(in the rows, 128 means zero)
One turn or mirror swaps these rows in pairs. Which row does each one swap with?
vep: [126 126 134 135 112 133 143 117 123 137 119 126  96  75 114 105 107 133
 134 129 137 128 165  89 119]
niso: [130 115 127 116 119 131  96 111 121 154 125  98 117  87 134 134 165 125
 133 152 132 119 135 121 113]
pevol: [135 154 151 122 135 122 130 109 120 137 122 118  73 101 138 118 143 140
 112 121 160 122 137 140 109]
feze: [154 117 110 115 128 108 127  97 118 164 133 104 104  80 124 111 124 137
 107 133 131 137 170 116 121]
zilom: [127 125 145 123 116 124 130 109 117 105 137 110 128 101 125 118 127 125
 134 124 162 122 139 136 100]
senu: [136 128 146 125 120 127 132 122 129 158  98 119 101 102 146  97 119 129
 136 132 131 136 132 144 120]
ripu: [126 133 139 123 117 127 130 112 115 108 139 109 125  97 119 123 130 122
 131 131 161 119 142 143  99]
Muf: [127 123 125 130 105 130 114 121 141 181 129 105 109 104 142 126 129 136
 104 137 149 123 116 125 105]
Pozub: [110 124 105 119 110 113 145  99 133 136 119 130  78  89 132 118 158 155
 127 128 144 129 138  97 123]
rebug: [117 133 137 118 110 141 137 120 132 135 152 131  93  99 119 124 140 134
 109 148 132 168 154 110 123]
meva: [137 123 145 113 108 137 119 115 108 135 140 118 101 124 116 122 139 142
 125  96 148 116 136 134 117]
vipu: [132 142 153 146 108 130 145 129  99 116 121 119  89  93 136 121 121 133
 110 144 153 133 148 124 105]
tob: [146 161 128 135 106 126 124 143 117 149 134 101  98 115 149 112 119 130
 121 138 154 131 125 122 109]
buf: [141 117 118  99 117 109 114 139 113 129 109 115 105 100 112 119 125 153
 124 147 148 147 151  99 126]
nitaz: [113 140 137 138 124 140 116 108 129 152 116  98 110  94 136 115 128 112
 147 135 143 161 151 104 116]
fubob: [151 124 101 105 119 124 140 142 113 140 136 105  84  99 135 132 117 142
 118 145 133 129 149  87 101]
des: [127 119 150 127 111 117 131 131 102 165 113  97  82 110 126 112 151 143
 131 133 153 136 170  91 127]
nodu: [129 140 131 142 119 123 125 135 121 133 109 122 107 104 139 123 154 144
 113 143 110 145 124 121 102]
peb: [117 128 148 122 121 130 143 114 124 121 119 133  81 107 108 115 133 114
 123 124 127 137 153 111 122]
Gova: [121 121 108 130 107 125 157 120 115 152 143 104 113 111 150 112 144 132
 157 110 152 141 157 112 110]
Nudo: [129 139 143 158 101 125 149 136  99 132 129 106  86 104 121 130 123 127
 101 142 141 130 147 118 114]
gaf: [136 125 127 104 119 105 115 133 118 133  97  98 102  97 123 124 116 160
 130 146 149 147 149 105 118]
lal: [135 118 154 107 115 132 130 108 113 165 139  96 113  69 136 118 121 136
 138 135 139 125 157 133 123]
tum: [138 147 135 122 113 121 151 126 109 136 138 109  95 112 143 104 121 142
 147 143 151 109 144 112  84]
palar: [140 111 111 114  97 118 144 114 110 144 156 107  88 117 133 108 117 125
 133 120 143 139 160 118 141]
buz: [130 113 130 125 111 138 101 108 127 168 130 108 114  87 133 130 162 121
 121 150 143 114 127 125 105]
tev: [126 146 126 109 122 130 107 114 131 151 126  95 119 102 109 120 121 122
 123 140 110 149 141 111 101]
dul: [132 110 128 127 115 132 101 106 128 167 134 102 114  82 134 129 158 125
 128 148 139 117 128 120 103]
tunu: [141 132 115 126 101 101 135 112 105 146 157 108 117  89 117 130 153 155
 105 123 156 133 160 127 117]
rema: [115 135 136 103 111 116 146 106 119 166 139  77  93 117 130 124 111 135
 138 144 138 144 148 120 117]
moga: [128 114 128 135 115 135 108 110 138 172 132 109 112  90 134 127 154 129
 116 146 136 120 125 121 103]
Mek: [140 126 118 123 113 118 128 109 112 133 136 120 103 116 141 128 136 144
 104 115 108 154 148 128 125]
gudi: [126 130 112 136 117 139 133 124 110 162 137 110  82 106 104 149 161 135
 110 113 138 135 142 108 108]
zupe: [129 111 149 123 111 123 138 113 115 105 142 111 121  97 124 128 128 131
 122 128 155 125 153 140 105]
Sot: [151 130 116 124 112 108 137 133 125 155 115 116 119  95 120  92 120 157
 128 129 130 126 142  96 107]
Fama: [122 124  99 139 120 122 120 111 121 142 136 104 120 109 145 130 121 155
 124 110 139 161 152 114 123]
bot: [127 148 150 103 116 142 101 107 121 140 151 109 104 113 117 142 124 143
 128 132 137 136 140 109 102]
Luzu: [134 141 123 120 116 104 130 134 132 147 135 110 116 106 125 110 140 129
 140 159 155 116 125 123  82]
Zuvo: [127 135 128 121 130 144 132 103 120 128 139 111 123  91 117 127 152 129
 147 114 162 122 124 130  97]
pove: [131 113 113 126 131 123 155 132 130 170 125 123  84  92 108 110 149 141
 142 137 143 135 139  89 107]
voz: [125 130 116 130 122 150 126 117 116 156 152 106 105 104 110 146 162 128
 125 108 145 131 130 121  95]
Gamam: [150 110 111 112 126 122 130 136 115 145 120 130  96  89 102 122 149 148
 124 145 145 140 147  87 125]
Mifi: [113 149 135 122  94 134 145 115 116 151 154  91 120  92 122 111 147 154
 112 128 144 135 151 129  99]
seva: [122 129 130 106 111 112 142 101 116 162 139  73  92 117 125 126 107 142
 143 142 139 146 148 123 116]
kebi: [108 127 111 118 110 118 151 105 129 119 120 127  88  77 129 117 164 147
 130 135 139 129 138 112 126]
ruro: [113 117 128 108 110 107 142 109 122 141 149 121 122  97 113 118 137 157
 119 152 156 132 117 136 116]
nesir: [126 110 153 129 121 137 134 139 131 154 128 137  99 111 144 112 122 138
 123 145 158 137 136 132 124]
vol: [134 120 125  97 113 116 124 100 104 147 135  82 100 105 130 126 106 144
 137 144 140 157 160 121 115]
vum: [131 151 146 128 120 112 135 123 104 130 127 116  84  87 143 134 143 168
 113 124 135 135 155  98 125]
Vafi: [112 128 125 125 127 128 161 109 133 177 146  93  98 108 124 120 137 135
 149 130 140 131 130 116  88]
gudil: [141 125 103 108  93 139 119 128  85 147 136 101  89 108 116 126 120 140
 119 125 140 124 166 114 115]
mamid: [142 120 115  99 119 104 115 134 113 128 108 111  99 101 110 121 126 148
 127 154 148 146 157 100 129]
pep: [128 142 141 152 101 123 147 134  99 140 127 104  86 105 125 132 120 122
  97 139 137 134 155 114 120]
zomo: [125 120 117 142 111 137 139 140 106 167 129 115  76 107 106 140 149 132
 104 125 134 135 147 103 115]
nuriv: [124 124 125 126 130 128 162 116 136 182 137 106  98  94 116 114 142 129
 151 139 142 128 135 111  93]
falan: [130 127 125 115 117 150 139 120 112 131 136 100  88  98 141 131 116 113
 142 116 160 107 138 125  98]
moz: [116  97 124 107 111 129 138  98 119 146 118 111 103 105 126 114 140 130
 148 120 120 144 147 141 128]
malo: [125 110  93 118  98 112 124 122 100 132 124 115  86 108 105 128 143 124
 126 117 156 124 157 115 126]
lifo: [123 110 121 145 123  99 112 116  95 143 105 110 109 102 119 130 142 135
 131 129 161 128 136 103 130]
zegi: [116 104 114 136 109 108 146 101 131 150 130 123  81 112 143 119 137 146
 113 109 149 127 143 103 127]
toba: [110 115 110 125 115 117 143  95 136 141 124 127  75  95 134 119 160 153
 126 122 143 130 138 105 127]
kunol: [111 124 109 119 112 118 144 104 133 132 122 130  73  83 129 121 162 155
 124 127 143 130 135 103 124]
tudof: [133 130 124 119  99 143 128 162 111 165 134 120  99 116 138 126 156 140
 117 143 153 145 138 119 112]
gopub: [139 129 147 119 116 104 133 122 115 168 113 107  95  96 125 108 144 146
 145 138 184 121 142 126 122]

pove is swapped with voz
zegi is swapped with Muf
gaf is swapped with zupe
moga is swapped with toba
seva is swapped with Nudo
meva is swapped with Sot
vol is swapped with vipu
falan is swapped with fubob
kebi is swapped with niso

